Each named move below is a turn or a mirror, shown by a few rows before and after it. Which moves, in which order, take the first row of each later pair to the second? The first pair is answered.
move z333:
16,13,-10,24,-9,21,-16,9,-7,20,17,7,-5,-25,1,7,21,0,26,3,0,-43,24,-21,-1,-6  ->  17,13,-18,26,0,16,-4,14,-5,29,15,-12,5,-28,0,11,12,-8,23,3,0,-24,32,-21,-3,-4
-18,-20,-24,-7,9,4,-19,-19,-22,1,-19,-2,4,-7,-46,-19,-8,-15,-29,16,31,-23,-7,-32,73,40  ->  -20,-21,-28,-2,20,4,-9,-13,-24,11,-21,-17,8,-6,-48,-18,-15,-18,-27,19,28,-11,0,-34,73,40
-27,15,15,-7,-25,-32,-3,-25,-9,11,18,-12,12,18,20,0,2,-28,-6,-6,-2,41,-9,18,-18,-30  ->  -28,15,21,-10,-29,-34,-9,-29,-14,4,19,6,7,17,23,-5,8,-28,-6,-9,-1,34,-13,16,-20,-31
move z805:
22,-7,-21,-24,12,-21,38,-21,72,-33,-18,10,-5,29,-36,10,-17,-6,5,1,-39,31,-30,17,26,27  ->  40,31,-15,13,-10,21,10,-23,18,-28,17,4,-45,20,-4,2,56,-20,58,5,-35,25,-28,-4,-37,5
7,23,8,25,1,29,-10,19,-31,10,27,-23,5,-49,54,-4,21,11,61,-4,27,28,51,-6,-80,-71  ->  -28,-35,7,-13,28,-24,22,29,31,15,-14,-24,57,-38,28,1,-80,33,-18,-14,22,43,61,27,-3,-48
-12,16,8,0,-21,-51,23,-54,38,0,-5,-2,13,31,-31,-12,-39,-13,-8,-11,-61,20,-18,4,28,7  ->  9,49,1,20,-34,-25,1,-63,15,-8,17,4,-17,32,-24,-14,18,-20,34,-2,-60,9,-31,-16,-3,0
move z553:
-1,26,-1,43,-10,-36,4,0,2,-4,23,10,-26,-23,-43,25,18,-14,21,6,-19,-14,-2,-23,-9,18  ->  -26,-5,15,20,-3,-60,8,1,21,-14,10,20,-4,-20,-43,22,-23,-8,-20,-5,-17,-16,5,3,11,13
38,-4,-38,-26,6,5,32,52,35,-5,-12,4,48,-59,20,-8,-57,22,38,-1,6,61,18,-57,14,-6  ->  46,39,-48,-16,-41,19,23,7,-28,-5,-2,23,-13,11,-4,1,17,-38,6,-20,-47,36,-52,-70,13,65
-3,-2,3,4,-1,8,5,-4,23,-16,0,24,-13,19,9,0,18,-16,11,-15,-20,15,-14,26,-32,-9  ->  -10,-7,7,-1,5,6,4,4,36,-17,-1,21,-1,12,13,-1,0,-4,13,-13,-12,15,-3,26,-29,-21
3,7,8,25,2,23,15,-2,-10,3,-2,-42,16,-31,17,37,-11,-3,-5,-18,-13,48,34,7,-22,-33  ->  0,20,7,27,-20,22,9,-20,-31,4,-2,-33,-4,0,8,43,19,-28,-24,-28,-36,36,3,7,-19,-6
Then:
(2 to 3 moves a pair)
28,24,-15,28,7,40,-28,-13,12,-17,23,3,-23,-22,26,-30,48,22,94,-5,23,-31,29,-52,-49,-26  ->  -36,-12,32,0,-44,7,-32,-55,-29,-25,4,36,-32,47,23,-35,38,-24,-42,-57,-16,-60,-4,3,-29,13 : z553 then z805
13,21,-3,17,12,16,-3,10,17,12,21,-3,13,-15,4,11,12,9,49,22,12,-1,22,-26,-28,-21  ->  -2,-7,14,-15,0,-9,-14,-10,54,-10,2,39,20,-10,-19,3,-11,23,19,9,13,-33,3,-7,15,-6 : z805 then z805 then z333
1,8,-4,23,18,4,3,20,-15,21,9,-28,10,-21,26,5,-11,5,18,5,15,30,34,13,-34,-38  ->  28,37,-34,26,8,13,12,3,-9,15,3,-19,-21,8,-13,19,18,-14,31,15,-13,23,-15,-12,-10,10 : z805 then z553
10,-12,-22,-14,16,-23,11,-9,62,-29,-7,7,6,-4,-16,16,-22,16,28,-2,-1,33,-15,12,12,-6  ->  -13,7,0,9,-29,-4,-4,-22,-28,-14,12,-2,-30,29,14,10,34,-26,-13,-26,-23,23,-20,20,-39,0 : z805 then z805 then z553
-7,-13,17,-9,18,-18,6,-15,13,-37,-8,51,8,-7,-2,4,11,33,32,3,6,-12,0,11,-4,-28  ->  -21,-19,26,-3,19,-15,5,-4,-6,-24,-1,36,16,-13,13,-1,7,33,20,3,10,-5,17,19,-22,-45 : z805 then z805
11,-2,24,3,-30,5,-27,-27,-11,-23,12,52,-27,6,1,-9,45,5,23,-5,2,-34,-16,1,-24,-21  ->  -13,-44,4,-20,12,-33,27,-2,39,3,-20,5,31,8,-13,6,-48,9,-29,-7,-10,18,7,25,35,-3 : z805 then z333 then z805
-2,9,-27,23,13,-20,31,9,1,6,-21,2,17,54,62,24,-55,-5,-40,-20,-27,60,4,9,-21,-9  ->  -5,-2,-17,1,1,-37,20,-6,38,-28,-29,40,14,50,49,19,-57,6,-35,-20,-23,44,-15,20,-6,-10 : z805 then z805 then z553
7,13,-15,-10,2,9,-2,-20,-18,-12,1,3,-36,18,-31,4,13,-19,-2,-13,-22,-2,-28,-15,18,27  ->  4,17,-6,0,-6,16,-10,-17,-40,-5,11,-4,-41,12,-15,-2,29,-20,1,-16,-13,-5,-14,-15,-3,11 : z333 then z805 then z333
-1,25,-4,13,19,22,2,17,-45,35,-3,-33,-4,-2,11,10,1,11,0,18,16,-17,19,-48,15,-1  ->  -30,-6,27,-10,-6,-2,-18,-7,-34,5,-13,11,-4,10,4,-2,-12,16,-43,-5,19,-51,10,-19,29,-3 : z333 then z553
34,-39,18,-1,22,1,-26,28,61,-11,8,-5,28,-23,-3,-16,-12,-6,57,13,-17,-6,17,-36,15,-23  ->  6,-62,25,-14,16,-20,-13,19,62,-12,-7,1,36,0,-10,-15,-37,-18,-2,-7,-36,-3,11,-7,38,-6 : z553 then z553 then z333
-12,10,16,-12,32,14,20,-4,39,-6,-11,18,22,7,4,3,-38,-31,-44,-1,22,0,-4,18,5,3  ->  10,28,11,-5,14,26,-2,-22,33,-24,0,44,-6,13,-5,2,5,-33,-9,10,27,-24,-30,3,-5,10 : z333 then z805
-17,-6,28,-2,-21,-21,-10,-15,-4,-28,1,1,15,-4,32,-19,-18,5,-15,-28,15,-7,24,9,-25,-27  ->  -15,10,7,8,-5,-12,18,-4,-18,-1,2,-40,12,10,27,-9,-19,-17,-22,-27,-5,29,21,2,-22,-14 : z553 then z553 then z333
-1,-1,-29,-25,38,-8,34,17,27,-5,0,-21,21,8,-29,4,-43,-13,-17,-4,13,24,13,13,36,0  ->  6,21,5,-13,-9,15,-27,-15,-16,-35,27,36,-27,6,-11,-18,38,-16,12,-10,33,-41,-12,0,-5,-21 : z333 then z805
1,26,5,-14,6,11,-3,3,13,-23,-12,3,-4,-2,17,-15,14,9,6,10,-2,-1,5,-28,-31,8  ->  -9,19,7,-12,15,7,5,12,12,-10,-15,-13,10,-4,18,-13,-8,10,-8,6,-5,16,18,-22,-29,1 : z333 then z805
22,22,6,0,5,-3,7,17,-21,22,1,-8,-1,7,-11,17,-1,-31,7,4,-12,5,22,-10,19,2  ->  24,23,17,-3,6,2,-11,15,-11,8,6,13,-4,-11,-5,9,10,-13,29,8,8,-14,27,-16,15,-15 : z333 then z553 then z553
-8,-3,-23,9,14,3,31,8,-15,18,-11,-38,-10,27,1,23,-23,-24,-20,-9,-30,30,9,18,-22,22  ->  -2,13,-21,17,6,16,20,3,-28,15,-2,-35,-21,30,8,26,3,-31,1,-7,-30,21,5,14,-34,17 : z805 then z805 then z805
1,43,-11,12,2,-8,-2,14,-4,1,18,-4,5,9,-11,-19,30,-18,-24,-19,-6,-24,-20,-16,28,20  ->  13,42,-12,16,19,-3,-9,26,14,0,25,-6,15,-20,1,-26,23,5,9,-8,19,-23,1,-23,17,-4 : z553 then z333 then z553
-32,-35,23,-14,-24,2,-19,-18,-27,-3,1,35,3,27,1,-16,-12,24,-44,-24,21,-55,-8,8,9,12  ->  14,6,-5,6,-21,33,-28,-17,-35,-2,21,30,-25,20,-7,-11,36,18,27,-6,19,-53,-25,-32,-6,20 : z805 then z553 then z553
